Where one turn sends some rows of the set: a few examples, then the rows asked:
niki: -.01  -.14  -.12  .11  -.15  .08  -.11  -.02  .28  -.12  -.13  .15  .18  -.13  .00  .33  -.16  .16  -.12  .13  -.30  -.10  .05  .19  .17  .15  -.14  -.17  -.17  -.27  -.04  .01  -.26  -.25  -.06  .04
kiz: -.03  -.23  .04  .16  -.25  .22  -.15  .00  .26  -.14  -.16  .24  -.03  -.28  -.15  .15  -.14  .16  -.05  .03  -.11  .08  .04  .23  .23  .07  .05  -.15  -.02  -.24  .00  .03  .02  -.11  -.10  .10
Kofa: -.13  -.20  -.03  .15  -.19  .14  .05  -.06  .16  -.12  .02  .13  -.05  -.11  .08  -.03  -.13  .16  -.15  .36  -.07  .24  .08  .28  .11  .32  -.07  .16  -.26  -.13  -.15  .04  .01  -.04  .10  .12
Sise: -.32  -.13  -.25  .05  -.12  -.03  -.01  .01  .08  -.26  -.05  -.05  -.28  -.06  .40  .14  -.14  .11  -.26  .00  -.04  .00  .05  .16  .15  .18  -.22  .29  -.14  -.39  -.13  -.01  -.10  -.10  .09  .03
Rif: .17  -.22  -.10  .16  -.17  .08  -.13  -.21  -.01  -.12  -.08  .09  .14  -.01  .22  .04  -.17  .13  -.21  .19  -.25  -.19  .00  -.07  .18  .02  -.31  .26  .09  -.31  -.02  .08  .06  -.17  -.06  -.23
punu: -.19  -.15  -.19  .04  -.15  -.09  .00  -.08  .27  -.19  -.06  .16  -.34  -.07  .29  .05  -.19  .10  -.21  .00  -.05  .20  .04  .10  .10  .02  -.13  .43  .00  -.19  .01  .10  -.12  -.20  -.04  -.03
vone: -.10  -.33  -.17  .12  -.07  -.12  -.06  -.15  .33  -.20  .03  .13  .12  -.08  .11  .28  -.27  -.07  -.05  -.02  .06  -.02  .14  .23  .23  -.06  -.14  -.09  .13  -.29  -.02  .20  -.09  -.12  .19  -.04
pelir: -.08  -.12  -.13  .20  -.07  .19  -.08  -.05  .15  -.16  .10  .16  -.01  -.24  .36  -.19  -.05  .07  -.15  .03  -.18  -.20  .08  -.12  .22  .08  -.15  .08  .20  -.26  -.05  -.17  -.05  -.18  .03  .14
pozek: -.07  -.20  -.14  .01  -.06  .00  -.08  -.05  .12  -.05  -.01  .19  -.21  -.24  .09  .02  .02  .00  -.14  .03  -.20  -.07  .15  -.07  .00  .25  -.11  .05  .22  -.23  .02  -.28  -.06  -.20  .16  -.20
Vuz: -.17  -.19  -.12  .09  -.16  .07  -.01  -.17  .14  -.13  -.01  .16  -.01  -.17  .12  .14  -.14  -.04  -.14  .49  -.24  .04  .10  .31  .02  .30  -.21  .26  -.30  -.22  -.03  .09  -.12  -.16  .12  .04
funot: -.17  -.13  .02  .17  -.31  .13  -.05  -.22  -.02  -.16  .06  .19  -.09  -.24  .12  .04  -.08  -.04  -.13  .34  -.13  .14  .05  .32  .18  .20  -.14  .30  -.25  -.20  .06  .09  .02  .03  .02  .13
Fef: -.18  -.11  -.04  .15  -.26  .22  -.26  -.15  .09  -.15  -.11  .22  .01  -.25  .02  .35  -.08  -.08  -.04  .08  -.24  -.16  .11  .27  .27  .12  -.20  -.15  -.06  -.35  .18  -.01  -.07  -.08  -.01  .14
botof: -.33  -.15  -.21  .10  -.10  .17  -.10  -.01  .28  -.15  -.11  .12  -.37  -.14  .33  .05  -.06  -.04  -.02  .02  -.02  -.04  .06  .22  .04  .18  -.17  .44  -.02  -.31  -.04  .06  .08  -.19  .06  .04
diros: .07  -.38  -.16  .14  -.14  .14  -.19  -.11  .20  -.13  -.21  .13  -.05  -.10  .05  .02  -.11  .14  -.16  .28  -.13  -.06  .11  .03  .15  .14  -.23  .14  .22  -.25  -.05  .01  .31  -.19  .14  -.30
pugo: -.04  -.15  -.02  .19  -.17  .16  -.16  -.15  -.03  -.06  -.08  .04  .02  .08  .17  .01  -.05  .05  -.22  .07  -.11  -.13  .15  -.02  .26  .24  -.38  .07  .15  -.28  .01  -.09  .29  -.04  .12  -.11
Bimu: -.07  -.12  -.09  .22  -.16  -.02  -.07  -.07  .37  -.14  .04  .16  .18  -.09  .07  .26  -.07  -.06  .08  -.22  .09  -.09  .10  .31  .19  .04  -.13  .07  .07  -.21  -.08  .17  .10  -.10  .09  -.05
lodap: -.05  -.15  -.26  .10  -.28  .08  -.19  -.10  .06  -.36  .02  .19  -.05  -.40  .18  .09  -.02  .23  -.21  .04  -.26  -.23  .11  .06  .08  .00  -.13  .27  .18  -.16  -.10  -.15  -.03  -.14  .10  -.16
palak: -.08  -.26  -.03  .12  -.11  -.06  -.03  -.09  .13  -.19  .03  .03  .11  -.20  .05  .29  -.19  -.16  -.01  -.15  .03  -.21  .04  .26  .14  .01  -.08  .03  .00  -.50  -.10  .18  .01  -.07  .09  -.07

punu -> Sise
Vuz -> funot
vone -> palak
Now these:
diros -> Rif
niki -> Fef
pelir -> pozek

